128 stands for zero in the data rows.
Here are some points, one per row:
[ 61 145  72  78 128  95 102  75  89 103  87 130 130 170 184 196 134 253
 255 167 152  94  95  81 104 101  59  94 155 115 103 191 118 160 159 157
 130 163]
[133 103 130  90  94 114  86 145  65 120 120 117 127 162 155 118 187 255
 157 105 123 108  77  51 134  91 108 123 105 106  64  83 101 116 146 143
 204 187]
[126 114 138 113 133 153 132 151 201 188 181 174 154 167 172 116 122 110
  94  95 105 110  88  72 130  97 122 144 128 155 149 167 173 140 153 159
 171 136]
[132  88 131  68  65  71 134 135 105 108 165 158 211 185 192 121 173 203
 141 114 107 102 107  90 105 118 116 155 120 118 172 194 189 179 139 188
 179 111]
[146  92 153 172 141 182 158 223 158 184 171 157 141 130 116  77 152  83
  82  79  64  92  85  81 147 125 192 207 117 180 204 145 231 133 131 119
 153 138]
[139 173 147 217 130 164  97  93  98  91  98 125 107 105  95 134 103  96
 110 137 164 216 212 190 157 100 129  65 105 143  83  62  88  79 136  68
  90 132]
[137  95 142 119 171 112 190 189 191 163 136  87 127 101  88 134 123  69
  88 114 124  97 156 190 121 249 183 166 131  95 146 101 111 147  79 139
 110  76]
[ 85 159  79 104 140 131 118 119 183 215 130 168 160 187 193 144  94 118
 133 133 123 115 137 121 178 175 157 140 159 129 126 142  85 110 130  86
 102 132]
[112 118  98  52 109  77 158 108 138 109 136 123 172 192 191 153 170 193
 179 145 139  66 119 109  97 150 135 194 191 140 209 215 185 158  95 168
 117  91]
[111 140 148 185 202 129 179 145 141 106 102  82  74  83  66 111 110  52
 114 134 128  57 118 153 117 243 172 212 172 125 182 180 120 186  70 139
 120  67]
[114 142 169 229 191 181 125 141 121 125 122 132 105 122  98 109 110  82
 134  93 110 175 192 176 151 152 165 116 121 122  94  89  94  98 114  86
  90 123]
[123 128  90  83  51 118 101 117 167 100 131 185 255 176 171 145 157 132
 144  53  42 127 115 136 144 154 207 196  74 223 228 156 167 141 132 111
 122 117]
[135 124 176 226 127 167 125 174 114 110 113 118 152  99  94  99 120  86
  84  81 133 197 208 193 146 121 170 117  85 126  96  70 104 110 135  93
 111 125]
[112 123 143 196 195 163 147 136 147 122 109 107  97  98  80 122 111  85
 118 102 130 153 175 184 149 171 140 109 149 104  98  99  96 132 119 110
  90  86]
[188 171 125  86 101 102 138 121 122  55 103  82  84  93  78 110 118  78
  98 134 151 202 226 183 104 121 116  91 109  77 107  75  95 150  99 113
 119  87]
[113 122 106 193 128 211  92 143 160 216 148 191 148 148 139 117 129 118
 114  91 102 175 108 112 198 156 175 162 138 181 110 102 115  65 171  61
 114 169]
[154 140 175 183  96 138 103 118  66  84 120 113 129 116 102 101 111 104
  98 135 167 232 198 171 120  93 134 104  83 119 105  60 103 103 137  89
 114 137]
[133  87 108  63  92  92 146 124  93 107 116 124 152 156 176 147 185 242
 199 116 116  71  93  83  85 106 104 107 108  86 107 123 159 146 150 201
 195 158]
[192 144 173  73 105  59 155 130 106  80 135  74 104  93  75  93 136  78
  86 124 153 158 213 217  86 178 139 133  93  64 116  74 121 138  69 145
 124  80]
[164 109 202 238 123 156 118 150 104 115 123 112 129 110 110  92 141 107
  60 121 154 235 191 165 153 103 153 101  81 114  87  31 124  96 135  96
 146 139]
[136  79 131  29 110  68 152 118  83 101 135  63  69 119 122 102 141 214
 199 144 145  51  90  95  78 120  79  98 123  69  90 118 104 175 103 207
 187 143]
[153  70 140  25  67  72 154 148 202 104 165 145 229 151 166 102 165 100
 107  65  74  66 137 134  72 156 146 158 116  94 206 139 212 206  86 214
 163  85]
[176 148 136  79 108 119  84 125  61 121 118 123 101 138 119  89 122 108
  87 190 176 182 137  97 148  78 109  76 117 119  46  66 125  84 147  99
 131 145]
[177 136 184 143 149  89 157 133 119  82 125  78  97 102  85  85 121  90
  92 107 122  60  93 101  91 155 149 226 166 129 197 221 182 167 103 169
 146  90]
[181 146 178 171  98 157  54 131  44 133 146 147 111 168 143 101 116 150
  96 166 164 238 141 137 179  78 110  91 105 164  51  79 109  52 164  62
 119 158]
[146  88 145 154  97 166 123 199 191 178 190 152 183 104 116  80 153 103
  57  68  57  99 106 132 142  78 149 136  66 155 166 106 164 145 175 132
 187 171]
[135  98 118  66  67  92 107 122 101  85 141 131 194 154 150 134 202 235
 208 102 100  97  98 110 141 112 107 121 100  98  77  84 129 116 163 151
 213 174]
[ 85 137 121 156 143 157 154 149 198 152 133 129 140  90  89 122 116  42
 107  88  87  86 133 130 116 117 154 117 130 179 224 171 164 156 141 149
 148 127]
[126 119 102  70  93 133 146 137 202 161 149 187 205 169 148 128 132  98
 118  98  83  87 131 140 139 170 180 192 147 176 183 161 138 152 101 100
 108  92]
[180 145 123  51  97  49 148 110 109  62 132  69  64 108 101  89 115  80
  83 221 209 118 182 155  68 153  96  94 119  65  95  84 112 143  73 170
 124  53]
[152  71 158 123 106 128 171 196 220 153 208 107 165  89  94 101 159  56
  52  79  87  85 123 136  75 145 175 223 115 117 224 175 225 195 104 179
 172  83]
[117  96 121  63  48 102 101 117 119  73 122 115 182 125 133 152 169 225
 210  64  69 117 102 145 128  82 142 104  71 123 112  62 100 140 129 126
 181 154]
[ 87 120  97  98 117 133 106 106  55 117 106 132  72 133 138 174 123 247
 242 143 135 102  54  69 128  79  93  75 130 125  56 114  86 107 164 147
 157 173]
[222 111 185  96  76  68 140 153 100  71 174  82 130  93  84  70 161  88
  49  77  80  80 143 154 136 237 221 229  97 124 138 103 199 150  79 144
 154  86]
[152 167  87  74 106  98 127  87 103  68  94 111  87  83  65 130  88  60
 120 183 172 125 160 146 108 108 123  55 106 100 103  87 101 133 124 118
  85 106]
[142 132 154 147 247  88 226 161 107 128 122  15  18 139 105 135 124 127
  91 172 192  48 128 143  97 255  98 133 205  55  85 168 114 195  70 154
 137  37]
[141 105 103  69  99 133 122 141 118 197 173 200 211 201 241 111 163 187
 106 109 106 113  73  64 137 126 130 204 166 173 173 201 202 116 127 123
 146 120]
[126  75 131 113  90 140 126 160 159 221 187 194 202 174 200 100 144 121
 101 100  89 112  77  80 120  93 109 159 128 129 127 163 198 135 166 158
 167 138]
[190  73 226 230 114 166  83 181  38 156 173 131 122 150 150  48 174 155
  59  77  80 140  38  27 185 118 197 255 121 217 124 160 219 102 184  94
 166 150]
[125 112 118 118 221 141 174 167 157 184 132 130  90 145 128 124 127 103
 106 148 146  86  79  93  77 132  49  86 158  68  82 144 125 157 119 213
 167 129]
[184 101 205 156 109 101 134 151  70  97 138  96 107 111  96  69 170  80
  58 175 142 123 136 125  94 100 114 134  88 101  90  60 132 117 116 106
 131 102]
[ 94 183  41  98  98 112 136  58 154 107  96 192 200 143 173 196 105 153
 206 111 109  91 165 161 124 181 163 167 172 173 208 172 112 148 136 118
  87 115]
[188 129 137  91  80 114  81 123  63 102 126 115 108 109  98 110 133 123
  84 166 151 142 121 114 150  77 126 112  83 125  77  49 124  86 132 121
 121 126]
[ 70 173  88 229 220 217  82 125 114 158  92 177  79 156 119 179  59 123
 160 130 140 155  73  99 175 138 155 154 187 225 147 182  97  72 180  78
  60 177]
[ 93 174  66 122 112 150  72  80  80 109  80 153  85 142 147 184 126 225
 255 119 119 137  71  94 148  56  75  49 114 127  67 122  61  55 175 111
 124 188]
[107 130 135 255 180 234  82 138  97 196 112 171 112 163 152 139 101 147
 116 198 194 223  97  66 174   1 106  71 124 155  43  86  73  52 169  41
 101 167]
[ 74 167  69 187 193 183 132 100 171 162  88 135  79 104  99 166  57  97
 136 154 146 167 168 195 170 143 107  61 164 134 100 113  43 101 146  74
  49 140]
[ 74 157  90 207 202 190 118 122 150 173 101 177 111 133 111 160  69  74
 138 128 128 124  80 114 154  72  98  84 131 167 173 175 112 124 182 116
 116 163]
Along one direction, these points spread out more than along any other. Take the direction at right angles to it along which they spread out most. Then take the direction at right angles to both along which they spread out most. Go by this last direction. How far along it is each point below, from 0 to 99? 50 is the average, and the first point above lies past it. One standard deviation of the points above along it is 16.
[135  98 118  66  67  92 107 122 101  85 141 131 194 154 150 134 202 235
 208 102 100  97  98 110 141 112 107 121 100  98  77  84 129 116 163 151
 213 174] 66
[ 61 145  72  78 128  95 102  75  89 103  87 130 130 170 184 196 134 253
 255 167 152  94  95  81 104 101  59  94 155 115 103 191 118 160 159 157
 130 163] 69
[153  70 140  25  67  72 154 148 202 104 165 145 229 151 166 102 165 100
 107  65  74  66 137 134  72 156 146 158 116  94 206 139 212 206  86 214
 163  85] 59
[154 140 175 183  96 138 103 118  66  84 120 113 129 116 102 101 111 104
  98 135 167 232 198 171 120  93 134 104  83 119 105  60 103 103 137  89
 114 137] 52
[146  88 145 154  97 166 123 199 191 178 190 152 183 104 116  80 153 103
  57  68  57  99 106 132 142  78 149 136  66 155 166 106 164 145 175 132
 187 171] 31
[ 94 183  41  98  98 112 136  58 154 107  96 192 200 143 173 196 105 153
 206 111 109  91 165 161 124 181 163 167 172 173 208 172 112 148 136 118
  87 115] 48
[ 87 120  97  98 117 133 106 106  55 117 106 132  72 133 138 174 123 247
 242 143 135 102  54  69 128  79  93  75 130 125  56 114  86 107 164 147
 157 173] 66
[123 128  90  83  51 118 101 117 167 100 131 185 255 176 171 145 157 132
 144  53  42 127 115 136 144 154 207 196  74 223 228 156 167 141 132 111
 122 117] 34
[ 70 173  88 229 220 217  82 125 114 158  92 177  79 156 119 179  59 123
 160 130 140 155  73  99 175 138 155 154 187 225 147 182  97  72 180  78
  60 177] 22
